Each path below is one point turned by a fixed rotation once a step. After each direction that follows a path, write how fast that rotation turns it, in degrees each step (0 if it stays still).
Each turn is a multiple of 5 degrees from 10 to 175, or 0.
path 1
[ 21  21  -7 -10  11 -10   2  -2  22 -12  -2  -7  -9  28   2   7   4  11
  31  -1   2  18 -16  -2   5   4   6 -24   9  31]
[ 22  11   8   9  -3  -3   9 -16   0  -3   6 -20 -10  23  -4  -2   7   3
  -7  -5 -21   3 -31   5  16  -4  12  -9   5  43]
[ 13  26  -9 -15  -1  -8  14  -9  -3 -17   5   1 -14  23 -22  -5   6  20
   0  -1   5  -1 -12  -7  10 -17  19 -23  24  20]
[ 28  22  -2   4  -1 -17  -1 -11  20  -9   6  -9   5  21   5   7   1   8
  27   0  -4  19 -16   4   3  -3  15 -32   2  23]
[ 25  11   3   0  -6  -9   4 -14  -1  -3   6 -24 -16  24 -14  -3   3  -1
 -12 -15  -1   8 -34   3   3  -1  13  -1  12  38]
[ 25  19 -10  -9   1 -14  11 -16   4 -15  10  12  -8  18 -20  10   6  20
  -6  -8  -7  -2  -8 -12  11 -17  14 -31  21  19]
[ 25  20  -3  -2  -3  -8  -5 -18  16  -4  20 -18   9  25 -12   4  -5  12
  22   2  -3  21 -22   7  -8  -6  18 -24   1  14]
[ 29  10   4  -1  -1 -16  -1 -21   8   1   4 -14 -15  18 -19  -5  -6  -1
 -11 -21   5   7 -21 -13  -2  -3   1  -8  16  41]
[ 32  10 -16 -11   1  -5   3 -21  11 -14  19   9  -8  15 -20  15   4  21
  -7  -6 -17   3 -11  -3  11 -21   6 -18  15  12]
[ 20  22   1   0   5   0  -9 -20   8   7  17 -16   2  31 -21   3 -14  19
  19   2   1  17 -16  -2 -16  -6  11 -29   3  17]
[ 29   6  -1  -2  -1 -17  -8 -23  20  -1  12  -9 -11  16 -13 -17 -12   1
  -4  -6  -6   4 -13 -15  11  -5  -7  -5  14  39]
[ 27   9 -15 -17  13  11   2 -16   8 -11  13   3 -17  25 -23  22  -1  16
   0   0 -19  11 -19  -1   9 -13  -1 -13  16  18]
[ 17  20   7   8   6   1  -1 -24   3  10  13  -9   3  27  -9  -6 -18  26
  13   5  -8   5 -16  -9  -5  -5   2 -31  -1  29]
[ 24   7  -4 -16   4 -13   0 -13  21  -7  20 -15 -11  22 -16 -26  -5   1
   3   4  -5   7 -11  -6  16  -3  -6  -1  19  35]
[ -2  -4   0  -3   8   8  -5  -4   2   5   5   2  -1   2  -3  -3  -8   4
   2   6  -5  -1   4  -3   1   1 -12   4  -1   2] => 20
[ 5 -4 -3 -4 -5  4 -1  0  1 -2 10 -5  3  0  0 -6  2  0  0  6 -6  1 -5  9
  4 -2  5  9 -1 -6] => 155
path 2
[ 18  -3   7  -2  -5  -7  -4  11  31  -7   2  18   7 -17  -5  -7   8  -6
   4  10 -17  10 -17  -7   1   9 -29   2  41  -1]
[ 34   6  21  -8 -18 -14  -4 -16  21   6  -1   6   4  -8 -11  -6  -4   3
 -15 -13 -19   6 -26   4  -4  10 -24   9  -1   1]
[ 15  10   4  -5 -21 -10  12  -2  21 -17   5  10  -3 -16  11  12 -22 -10
  -4   1 -11   7  -4   8   1   6 -40   5  16 -12]
[ 19   5  14 -14 -12 -10 -18  13  20   7  18   2 -11  -2 -13  13 -13  12
   3  -1  -3   9 -22  -9   2   5 -40  -5   7 -11]
[ 23   1  -1 -15  -9 -13   2   9  10   1   0  16   4   9  -5 -17 -16  -6
 -20  21 -14  18 -16   1   9  18 -34  -4  16  -2]
[  4  15  14 -14 -37  -9   1   3  28  16  11   9   4   0  -3 -17 -14  -4
  -8  -2  -3   1 -26   3  -6  -6 -18  13  19 -12]
[ 14  10  19 -18  -3 -16   4   3  25   1  -7  12   6 -13   5  19 -12  -9
  -5   7   0  14 -18 -11  -2  10 -25   9  33   8]
[ 14 -16  18 -30 -19 -13 -10 -14  15   5  -2   0 -14 -11 -11   3 -12  -2
 -10   4   1   3 -29   4  -3  12 -35   7   0  -2]
[  7   7   7 -12 -17 -19  -8   5  16  -9  -1  13 -14  -4   7  -2 -19 -21
   8  14 -10  12  -7  -5   7  22 -28  11  16 -26]
[ 20  18  13 -24  -9 -16  -3  10  21  13  19   9  -3   4 -20   7  -8  -1
 -14   4   4   4 -20 -15  -2  13 -19  17   2 -23]
[ 13   5   3 -24 -20  -6  26  -3  21   2  -3  -1  -1  12  -9   3 -12  -9
  -4  27   1  16 -12 -10   3   6 -28  10  18   1]
[  3  -9  12 -19 -25  -4  -8  -1  28   7  10   1  -9 -10 -13  -9   7  -2
   9  13   2  -6 -26  -6  -5   3 -21  19  24 -15]
[ 27   7  17 -11  -2 -21  -1 -10  23  -1 -10  11   0 -10 -11   2   5 -16
   4  10 -16  15 -13 -15   0  26 -12  15  17  -3]
[ 23   5   7 -18 -22  -8  12 -19  18  -7  10   0  -5 -12 -14   7  -6  -6
 -14   1  -8  -6 -15   2  -6  11 -27  24 -10 -24]
[ 7  1  4 -2 13 -4 -4  4 -1  4 -1  3  4  0 -6  6  5  5 -4 -2  1  4 -3 -7
  0  5  3 -1 -1  6] => 125
[-3 -2  4 -1 -3  3  3 -1  5  5 -3  1  9  0  0 -7  6  1  0  2  2  0 -4  0
 -3 -5  6  2 12 10] => 65
[ -1  -3  -7   0   8   2   7   5  -2 -10  -1   8   3  -6   3   1   0  -5
  -4   6   0   0   4   1   2   4  -2   1   9  -1] => 175
path 3
[ 24  10   7   6  12   2 -13   6 -22  -4   2   9   6   0  11  36   0   1
   1  23   4 -19   9 -17   2  31  -7   8   4  -2]
[ 26  18   1  11  19   1  -6  10 -11   5   9  11   0   0   8  27   7   3
   3  33  10 -20   7 -14   9  32   5  11  -1   1]
[ 29  11   5   5  11   8 -11   7 -11  -2   0  12   5   9  16  32   7  -1
  -1  26   1 -23  17 -23   8  25   1   6  -5  -8]
[ 22  14   0   8  11   7  -7   2 -10   1  -5   8  -1   2   6  38   7   0
  -2  31  10 -19   8 -15  10  30   1  14  10   0]
[ 26  19  -5  15  14   8  -5   5   0   2   4  10  -4  11   8  30  13   4
   2  29   9 -24  19 -19  13  19  11   9  -3  -7]
[ 23   8   0   9   5  15 -13  -1  -6  -4 -10   9   1  13   7  38  10   1
  -2  18   7 -25  14 -24  12  23  -1  13   6  -8]
[ 21  19  -8  18  13  10  -7   4   0  -1  -3   7 -10   5   2  32  12   8
   0  23  15 -27  10 -12  12  25   8  16   8  -1]
[ 28  10  -8  17   9  12 -14   4  -2  -3  -3  12  -5  13  13  31  12   9
  -1  12   9 -31  17 -21  11  16   3   8   2  -9]
[ 20   4 -10  19   8  11 -16  -2  -8  -5  -8   6 -10   8   2  36   7  10
  -5  13  14 -29   8 -13  10  24  -4  19  12  -3]
[ 25  13 -12  27  12   5 -12   7  -2  -4   4   9 -11   7   4  23   9  15
   2  10  16 -34  10 -14  11  16   4  12   4  -2]
[ 27   3  -7  21  10   8 -19   0 -13  -9  -3   9  -5   9   9  31   5  16
   2   1  11 -33  10 -18   9  15  -9   9   6  -6]
[ 24  10 -11  25  14   1 -14   6 -15  -4   3   5 -10   0   0  25   3  18
   0   7  19 -30   4  -7   8  25   0  16  10   2]
[ 30   4  -7  25  15  -2 -17   8 -14  -4   9  12  -4   6  13  22   1  17
   6   3  11 -36  13 -16   6  16  -3   5  -2  -4]
[ 23   4  -7  20  16  -3 -18   7 -26  -7   1   8  -3   1   8  33  -1  14
  -1   7  12 -29   6 -12   4  27 -12  13  11   2]
[ -4  -5   6   3  -3   1   6  -2   1  -2  10   1  -2   4   2   2   7  -1
   3   5  -1  -2   0   9   3  -4 -12  -1   1   3] => 0
